In the data rows, zero lies at 4.5, halfway between 4 and 5.
Here are some points, each followed by its number:
[4,5,6,4,6,4,6,5,6,4,5,4,5,6,4] 0
[8,4,1,6,0,8,1,2,2,5,2,8,5,0,5] 1
[4,4,5,4,5,4,5,5,6,4,5,5,5,6,5] 2
[4,5,6,4,6,5,6,6,7,4,5,4,5,6,5] 3
[1,3,0,5,0,2,2,1,0,6,2,0,0,0,2] 4
[5,5,6,4,6,5,5,6,9,4,5,6,5,7,5] 5
[2,5,5,4,5,3,5,5,1,5,5,2,4,4,4] 6
[6,5,4,5,3,6,3,4,6,4,4,6,5,4,5] 7
[6,4,4,5,4,6,4,4,5,5,4,6,5,4,5] 8
[1,5,7,2,9,1,8,7,5,4,8,1,3,9,4] 9
[4,5,5,4,6,5,6,5,7,4,5,5,5,6,5] 10
[3,5,6,4,7,4,6,6,6,4,6,4,5,7,5] 11
[4,5,6,4,6,4,6,6,7,4,5,4,5,7,5] 12
[6,4,5,4,5,5,5,6,8,5,5,6,6,5,5] 13
[4,5,5,4,6,3,5,5,5,5,5,4,5,6,4] 14
[6,4,5,5,5,6,4,5,7,4,4,6,5,5,5] 15
[5,5,6,4,6,5,5,6,7,4,5,5,5,6,5] 16
[5,5,6,4,6,5,5,6,7,4,5,5,5,7,5] 17
[4,5,7,4,7,5,6,6,8,4,5,5,6,7,5] 18
[6,5,5,5,4,5,4,5,7,4,4,6,5,4,5] 19
[5,5,5,4,6,5,5,6,7,4,5,5,5,6,5] 20
[5,5,6,5,6,5,5,6,9,4,5,6,6,7,5] 21
[4,5,6,4,6,4,5,6,6,5,5,4,5,7,4] 22
[6,4,4,5,4,6,4,5,7,4,4,6,5,4,5] 23
[6,4,5,5,4,6,4,5,7,4,4,7,6,5,5] 24
[0,6,9,2,9,0,9,8,8,3,8,1,5,9,4] 25
[6,5,5,4,6,5,5,5,7,5,5,5,5,6,4] 26
[7,5,3,5,3,7,3,4,5,5,4,7,6,3,5] 27
[2,5,5,3,6,2,6,5,2,5,6,2,4,5,4] 28
[2,4,5,4,5,3,5,5,1,5,5,3,3,4,4] 29
[5,5,5,4,5,5,5,5,6,4,5,5,5,5,5] 30
[4,5,6,5,6,4,5,5,6,4,5,4,5,7,5] 31
Which point above is nearest to each new point? Its number follows each.
[4,5,6,4,7,4,6,6,7,4,5,5,5,7,4] >> 12
[8,4,1,7,0,8,1,1,4,5,2,8,5,0,5] >> 1
[9,3,0,7,0,9,0,1,3,6,1,8,5,0,5] >> 1
[0,3,0,5,0,0,2,0,0,7,2,0,0,0,1] >> 4
[7,4,2,6,1,7,2,2,3,5,3,7,4,1,4] >> 1
[5,4,6,4,6,5,5,5,7,4,5,5,5,6,5] >> 16
[4,5,6,4,6,4,5,6,6,5,5,4,5,6,5] >> 22
[1,5,5,3,7,2,7,6,3,5,6,1,3,6,4] >> 28
[2,5,5,4,6,3,6,5,4,4,6,2,4,6,4] >> 28
[8,3,2,6,0,8,2,2,2,5,2,7,5,0,5] >> 1
[2,4,5,4,6,3,6,5,3,4,5,2,4,6,4] >> 28
[6,4,4,5,3,6,4,4,5,5,4,6,5,4,5] >> 8
[4,5,6,4,5,4,5,5,6,5,5,5,5,6,5] >> 2
[3,5,5,4,6,3,5,5,4,5,5,3,4,6,5] >> 14
[6,5,5,4,5,5,5,5,7,4,5,6,5,5,5] >> 30
[9,3,0,7,0,8,1,2,2,6,2,8,4,0,4] >> 1
[0,6,9,2,9,1,9,8,8,3,8,1,4,9,5] >> 25
[5,5,6,4,6,5,5,5,9,4,5,5,5,7,5] >> 5
[8,4,0,6,0,7,1,2,2,6,2,7,4,0,5] >> 1
[4,5,6,4,6,4,6,6,7,4,5,4,5,7,5] >> 12
[8,3,1,6,0,8,2,3,3,5,2,7,5,0,4] >> 1
[8,3,1,7,0,8,0,1,2,5,1,8,4,0,4] >> 1
[8,3,1,6,0,8,1,1,2,5,2,8,4,0,4] >> 1
[9,4,1,6,0,7,1,2,3,5,2,8,5,0,4] >> 1
[7,3,2,6,0,7,2,2,3,5,2,6,5,1,5] >> 1
[6,5,5,4,5,6,4,5,7,4,4,6,5,5,5] >> 15
[8,3,2,6,0,7,2,2,3,6,2,7,5,0,5] >> 1
[0,6,7,2,8,0,8,6,4,3,7,0,4,8,4] >> 9
[4,5,6,4,7,4,6,6,7,4,5,5,5,7,5] >> 12
[1,5,5,4,6,2,6,5,2,4,6,2,4,6,5] >> 28
[4,5,6,4,6,4,6,5,6,4,5,4,5,6,5] >> 0
[1,5,7,3,9,1,7,7,4,4,6,1,3,8,4] >> 9
[6,4,5,4,5,6,4,5,7,4,5,5,6,5,5] >> 15
[0,3,0,5,0,1,2,0,0,6,3,0,0,0,2] >> 4
[0,3,0,5,0,0,2,0,0,7,3,0,0,0,2] >> 4
[8,3,1,6,0,7,1,1,3,5,2,8,5,0,4] >> 1
[7,3,2,6,0,7,2,2,3,5,3,7,4,0,5] >> 1
[6,4,5,5,5,5,4,5,7,4,5,6,5,5,5] >> 15
[0,2,0,4,0,0,3,0,0,7,3,0,0,0,1] >> 4
[1,5,6,4,7,2,7,6,3,4,6,1,3,6,4] >> 28
[6,4,5,5,5,5,4,5,7,4,4,6,5,5,5] >> 15
[9,3,0,7,0,8,0,1,2,6,1,9,5,0,4] >> 1
[1,5,6,3,7,2,6,6,3,5,6,1,4,7,5] >> 28
[4,5,6,4,6,4,6,6,8,4,6,5,5,7,5] >> 12
[0,3,0,4,0,0,3,0,0,7,3,0,0,0,1] >> 4
[2,4,1,5,0,3,2,1,0,6,3,1,2,0,3] >> 4
[8,4,2,6,0,7,2,2,3,5,3,7,5,0,5] >> 1
[8,3,1,7,0,8,1,1,1,5,1,8,4,0,4] >> 1
[8,4,1,6,0,7,1,1,2,5,2,8,5,0,4] >> 1
[0,6,9,1,9,0,9,9,9,3,9,0,5,9,5] >> 25
[4,5,7,4,7,5,6,6,9,4,5,5,6,7,5] >> 18
[5,6,7,4,7,5,6,6,9,4,5,5,6,7,5] >> 18
[7,4,2,6,1,7,2,2,3,5,3,7,4,1,4] >> 1
[6,5,5,5,5,5,5,5,8,5,5,5,6,5,5] >> 13
[7,4,2,6,0,7,2,2,3,5,2,7,5,1,5] >> 1
[8,4,1,6,0,7,1,2,2,5,2,8,4,0,4] >> 1
[0,3,0,4,0,0,3,0,0,7,3,0,0,0,1] >> 4
[8,3,1,7,0,8,1,2,2,6,2,8,5,0,5] >> 1
[6,5,5,4,5,5,4,5,7,4,5,5,6,5,5] >> 30
[8,4,2,6,0,7,1,2,2,5,2,7,6,0,4] >> 1
[6,4,5,5,4,6,4,4,5,4,4,6,5,4,4] >> 8
[7,3,2,6,1,7,2,2,3,5,3,7,5,1,5] >> 1
[1,4,1,5,1,2,3,2,0,6,4,1,1,0,3] >> 4
[1,5,6,3,7,2,6,6,2,5,6,1,3,7,5] >> 28
